(in the rows, 128 means zero)
Which row each row swaps with, under one turn or mirror
j_3: [111 124 140 127 123 118 136 135  63 151 117 160 148 107 169 121 120 113
 112 110 130 112 111 119 121 115 128 146 101 157 119 100 109 134 144 111
 152 136 167 131 109 134  85 133 116 130 141 139 127 114 144  73 134  90
 166 145 135 113 122 149 148]
j_802: [121 132 150 123 148 152 131 132 103 121 126 157 134 106 131 123 129  90
 100 109 115 136  95 151 147 141 152 167  83 150 130 107 136 115 135 132
 125 106 177 138  95 167  59 135  87 138 138 149 110 110 147  93 138 129
 148 149 149 100 132 117 120]
j_990: [114 107 150 138 129 135 141 117  91 115 151 141 153  96 141  99 102 123
 123 105 118 101 109 116 168 150 125 176 111 141 144 130 105 119 129 123
 128 150 168 132 113 139  75 111 123 135 129 139  99 121 142  88 119 151
 145 142 134 106 145  98 119]
j_400: [108 156 147 153 118 124  99 122  84 106 128 167 163 117 144 118 118  96
  94  89 150  98  85 144 112 129 133 161  97 130 171 109 131 120 158 127
 116 136 182 131 104 156 101 136  86 108 125 160 126 136 131  79 136 124
 147 118 125  95 137 116 128]
j_383: [114 154 132 114 113 116 121 115 122 128 115 180 139 104 131 114 126  98
 119  99 108  96 107 142 110 131 152 177  98 156 147 102 123 125 172 128
 132 145 166 127 141 143  88 143 117 110 132 144 106 124 144 123 125  91
 167 114 111  85 124 130 120]
j_294: [116 125 145 139 123 118 120 142 112 101 133 173 133 113 145 148 110  89
 140 107 108 124  87 112 138 149 157 163 102 168 142  99 122 122 144 112
 143 148 124 129 112 147 113 125 116 114 126 146 113 117 134  96 115 112
 152 164 134 141 129 117 122]
j_255: [107 119 148 142 165 131 105 129 114 123 108 132 132 125 131 103 102 113
 110 120 135 120 107 132 135 140 136 157 121 114 166 116 131 122 151 117
 153 144 141 125 140 150  89 112 124 116 156 146 115 113 137 126 119 104
 134 136 119  73 146  94 116]
j_872: [112 115 140 149 123  92 119 122  90 129 139 181 150 106 154 122  98 108
 126  94 128 109  95 142 112 138 133 148 123 143 128 107 113 123 133 105
 151 179 145 109 115 149 115 154 133  93 137 159 110 118 148 103 109 119
 139 139 117  79 131 125 124]
j_522: [ 94 128 155 138 129 113 127 113  84 149 121 174 134 110 159  93 124  93
 107 113 133 118  98 129 131 130 121 161  92 144 138 112 120 119 139 103
 122 134 190 117 119 147  77 127  76 125 150 155 123 111 129  96 138 138
 138 117 130  68 148 136 156]
j_64: [120 129 151 142 134 125 111 114  99 130 125 178 135 119 128  90  98 120
 123 101  88 117 102 126 129 138 132 163  48 142 141 119 123 124 133 122
  99 148 160 141 117 136 111 124 123 121 149 156 117 118 139  99 127 118
 148 134 120 148 145 114 124]
j_556: [111 151 139 148 162 116 127 124  79 117 120 166 129 128 118 129 124 130
  88  86 167 125 112 136 134 152 128 178 121 119 128 110 127 112 122 117
 145 142 176 132 108 142  99 133 114 115 129 140 108 123 145  96 129 104
 149 141 129  63 151 110 117]
j_123: [110 117 129 120 142 123 123 148  90 136 122 152 121 131 145 119 111 114
  92  78 140 119  94 139 156 136 150 172 110 135 132 101 132 118 151 142
 159 135 144 137  90 157 104 133 123 114 110 130 129 119 151 104 131  84
 144 149 124  76 142 106 104]
j_869: [110 141 147 136 124 118 126 133  93 121 127 186 139 130 158 151 115 104
  97 102  96 114  96 106 131 142 126 164 110 160 136 114 120 132 126  99
 164 141 206 132 104 139  74 128 112 127 114 153 108 117 147  84 128 111
 150 162 131 117 130 126 136]
j_406: [127 127 149 139 127 142 106 113 106 135 122 190 124 129 124  89  94  90
 120  91  87 112  98 124 136 121 131 142  72 143 160 126 122 131 131 109
 124 152 163 140 128 125  97 118 124 118 157 169 124 126 134  97 131 121
 152 118 102  99 138 118 137]
j_468: [115 131 162 123 126 127 123 155 113 149 151 154 127 127 140 119  87 115
 140  99 122 127  93 132 135 145 152 172 111 158 143 115 124  95 107 117
 146 143 139 120 109 145  86 119 114 139 145 134 114  85 154 102 107  97
 150 144 113 105 156 105 132]
j_897: [133 126 163 123 124 118 117 145 104 139 134 182 104 136 149 109  98 124
 134  66 111 124 107 127 154 162 154 144 125 141 159 106 128 126 132 104
 123 143 156 138 119 146  85 136 108 126 122 140 111 127 163  92 129 111
 181 140 132  99 157 121 120]
j_652: [132 122 154 117 133 144 112  94 110 119 140 161 149  90 131 113 103 108
 109 119 125 136  99 129 127 160 142 146 105 159 123  91 129 124 131 127
 140 155 149 114 120 157  78  91 124 127 133 130 117  99 138  79 123  93
 132 141 115 100 158 126 128]
j_18: [113 161 125 130 142 121 112 119 115 138 135 176 150  94 160 130 112 123
 114  88 124 102  73 135 159 124 147 170  86 140 134 103 121 116 153 110
 132 164 186 117 127 158 106 136 102 103 137 173 135 124 142  82 142 135
 171 136 124  88 142 116 108]
j_345: [ 97 126 139 136 162 120 115 134 118 118 129 156 140 126 131 108 111 117
 104  89 135 121  97 143 139 142 154 194  97 109 140 128 134 120 195 125
 124 140 174 132 119 151 121 123 109 116 153 144 112 117 135 107 115 118
 150 150 128  91 143 103 119]
j_713: [109 130 129 158 114 119 118 129  97 125 151 173 151 125 140 102 135 117
 107  97 131 104 115 117 129 150 112 147 104 130 123  91 150 119 136 143
 117 114 163 151 123 133  90 140  99  94 133 148 117 115 135  88 148 111
 139 122 116 111 152 124 130]

j_652 pairs with j_18
j_3 pairs with j_869
j_802 pairs with j_872
j_400 pairs with j_468

